In the rows, 128 means zero.
The rows below come in pairs that one turn or mirror swaps. Which row does each named row swap with?
Q649: [135 159 110 130 114 148 132  98 107 121 144 152 158  96 161 151]
Q340: [146 170 129 121  99 135 102 121 114 118 141 144 136 105 154 110]
Q533: [164 149 128 134 132 120 120 108 118 108 141 162 122  82 144 133]
Q239: [154 161 125 140  94 138 134 141  99 125 132 136 128 105 173 140]
Q764: [133 154 133 139  92 142 156  92 106 116 148 150 130 110 129 133]
Q547: [138 167 115 122 113 142 146 122 118  99 127 130 163  98 146 122]
Q277: [129 151 144 117 126 125 142 141 102 134 129 155 145  99 126 166]
Q762: [134 169 129 124 114 138 148 139 117 108 160 128 145 112 160 130]
Q558: [131 171 116 119 109 139 142 111 111  99 121 134 156  90 134 125]
Q652: [128 159 137 119 132 140 139 136  93 128 141 153 140 102 124 165]
Q245: [145 141 141 117  92 144 128 119 117 131 117 165 152 115 128 160]
Q543: [155 145 136 135 129 104 116 114 119 115 137 159 119  92 148 131]
Q285: [140 164 104 133 114 152 136 116 109 123 151 149 152  94 154 158]
Q797: [146 165 148 126 108 131  98 113 111 124 128 140 131 109 148 114]
Q210: [158 172 123 101 106 135 137  97  96 114 151 149 120  85 132 141]
Q32: [173 151 110 111  97 123 162 118 111 113 136 152 128 111 125 136]
Q639: [146 160 139 123 107 131 157 137 118 118 167 126 129 116 152 135]
Q365: [155 131 136 111 104 111 145 105 119 122 146 132 113 112 128 137]
Q671: [144 163 149 139 116 135 106 111 118 120 130 141 126 114 143 117]
Q719: [144 156 129 125  88 135 161  99 108 113 149 148 119 117 124 132]
Q946: [149 121 140 111 104 110 142 105 120 122 133 136 115 109 134 136]
Q146: [147 178 123 110  99 141 133  98 107 124 140 144 116  83 124 144]
Q713: [153 142 132  97  77 124 135 134 101 112 142 155 131  92 142 141]
Q540: [140 139 139 112 102 141 129 120 111 124 118 164 157 114 115 147]
Q822: [153 127 137 111 107 105 147 105 118 120 139 137 114 100 134 139]
Q581: [129 145 126 124 126 123 144 136 115 130 123 114 149 104 153 150]
Q985: [149 149 146 132 139 114 115 108 120 114 140 142 121 106 152 130]
Q120: [129 141 133 122 125 130 140 134 118 133 120 115 148 107 149 143]
Q471: [145 139 143 111 102 131 134 121 109 130 112 161 151 114 114 154]
Q82: [132 161 118 129 114 149 134 114 114 111 166 171 138 112 154 139]
Q971: [159 184 120 107 115 147 145 119 103 121 124 159 129  90 125 131]
Q378: [178 154 116 128 108 131 126 132  96 111 143 135 140  94 166 134]
Q957: [138 140 135 113 125 129 139 132 114 138 126 154 147 103 110 163]
Q874: [152 153 132 109  87 138 142 142  97 115 157 141 125 102 134 166]
Q926: [135 173 131 119 126 141 138 143  95 133 144 157 134 103 135 167]
Q781: [169 151 122 120 123 121 121 112 116 112 149 173 126  83 148 135]
Q350: [137 147 126 121 129 129 143 137 122 125 124 114 156 110 150 145]
Q173: [169 147 103 106 108 119 156 131 114 108 131 141 140 113 139 135]
Q940: [135 142 139 112 120 123 132 129 115 131 114 149 149 105 113 164]
Q99: [155 140 137  98  79 126 138 136 101 112 145 149 122  98 132 153]
Q704: [138 158 149 140 119 125 104 115 122 122 132 138 129 111 148 120]
Q480: [152 157 135 114  85 152 143 119 110 127 123 166 146 118 134 156]
Q799: [162 152 123 139 108 134 126 142  99 123 133 129 139 104 173 136]
Q169: [145 145 149 139 129 114 113 105 120 126 138 141 125 107 147 127]

Q762 is swapped with Q32
Q639 is swapped with Q173
Q971 is swapped with Q82
Q533 is swapped with Q652

The rows below come in pairs that one turn or mirror swaps. Which row does each named row swap with?
Q744: [154 140 119 120 111 122 119 146 145 141 112 102 145 121 147 119 110]
Q388: [130 139 146 103 109 159 124 113 145 134 138 140 112 126 134 126 127]
Q728: [157 135 162 121 128 141 111 112 119 128 138 122 133 134 119 117 128]
Q135: [132 147 147 105 111 158 120 113 140 134 140 138 113 128 135 131 129]
Q793: [152 145 122 117 114 117 121 153 147 140 103 114 150 127 136 120 112]
Q950: [118 154 125 113 139 153 149 143 127 138 142 116 120 121 137 101 120]
Q295: [121 148 122 111 132 157 149 149 130 143 136 111 127 126 141  98 123]
Q242: [141 144 150 111 113 151 120 116 147 135 147 142 110 125 131 126 127]
Q281: [140 132 140 144 117 138 118 136 136 120  98 123 140 120 126 111 106]
Q213: [121 149 124 107 132 153 150 142 120 143 145 112 128 121 133 101 124]
Q358: [123 122 104 109 122 111 117 108 134 128 136 123 137 134 139 121 152]
Q322: [132 150 152 111 115 152 127 111 146 133 141 140 110 129 135 125 128]
Q757: [160 143 125 118 118 118 120 143 148 140 108 103 152 127 140 124 122]
Q433: [140 140 118 139 136 128 142 154 131 137 105 131 153 124 127 105 122]
Q519: [138 123 124 106 151 127 142 143 123 123 127 114 105 122 121 109 123]
Q158: [134 124 103 121 119 104 122 108 141 129 140 134 139 131 137 114 151]
Q467: [143 125 149 134 121 114 122 125 145 123 131 151 150 123 133 117 148]
Q226: [120 150 121 119 133 150 149 148 122 142 147 114 121 126 130 104 124]
Q885: [137 125 120 106 152 134 140 143 125 126 133 122 114 129 109  98 130]
Q664: [116 146 120 106 136 156 144 146 126 140 145 115 123 124 137 106 126]
Q984: [160 143 125 120 112 122 123 150 142 145 107 107 149 128 138 119 117]
Q181: [144 133 107 144 139 129 137 143 133 142 105 131 140 121 126 108 112]
Q243: [117 148 121 114 135 151 149 147 123 140 145 118 121 124 142 105 123]
Q628: [154 144 124 114 111 119 122 146 145 144 105 102 148 124 138 120 119]
Q651: [155 138 122 114 106 122 115 150 141 143 106 111 143 132 149 116 117]
Q438: [156 132 162 117 125 139 125 111 117 132 133 125 125 133 119 130 127]
Q768: [117 149 124 107 131 159 146 142 121 141 142 115 127 123 135 101 125]
Q520: [134 113 125 118 145 125 146 139 123 128 134 124 110 132 112 106 117]
Q240: [121 110 129 140 137 126 124 120 141 114 136 134 147 126 133  94 135]
Q339: [155 140 123 106 118 130 112 143 138 144 106  99 146 127 142 122 117]
Q393: [132 127 103 118 120 105 121 103 143 133 138 127 142 131 138 115 149]
Q567: [159 137 161 119 127 136 115 119 116 131 136 130 131 131 113 110 127]
Q342: [134 142 147 103 109 153 126 111 145 136 139 140 110 129 129 126 128]
Q72: [123 113 121 130 135 128 126 121 144 115 127 149 144 106 134 103 125]
Q55: [130 135 146 144 121 142 124 138 136 134 102 130 158 132 127 112 119]
Q589: [146 121 138 134 125 119 125 112 149 124 128 159 147 121 136 122 136]
Q188: [131 117 118 114 144 129 140 142 125 120 129 116 108 130 112 106 120]
Q830: [127 106 121 131 134 128 122 113 143 116 138 143 145 118 127 100 127]
Q585: [127 132 106 124 114 107 114 110 143 128 139 128 140 138 140 111 151]
Q222: [135 149 149 109 112 155 119 117 146 135 141 144 111 130 138 126 128]
Q580: [154 138 158 118 134 138 116 106 119 134 133 123 126 141 122 119 137]
Q270: [131 125 102 118 114 108 117 112 132 132 138 131 141 135 149 109 147]
Q394: [136 132 144 139 114 137 124 145 130 127 101 121 151 128 118 113 112]
Q375: [131 128 107 124 122 104 121 105 139 131 141 137 150 133 140 116 144]
Q10: [131 144 144 109 105 153 123 107 142 131 140 142 112 124 140 125 133]
Q617: [130 136 109 113 105 104 119 106 143 135 141 130 135 139 135 119 142]
Q687: [133 131 100 122 124 102 122 108 140 127 134 126 141 131 136 119 149]
Q529: [152 148 117 108 113 118 124 148 142 148 123 101 147 125 142 112 110]

Q529 is swapped with Q617
Q520 is swapped with Q567
Q651 is swapped with Q270
Q281 is swapped with Q240
Q768 is swapped with Q388

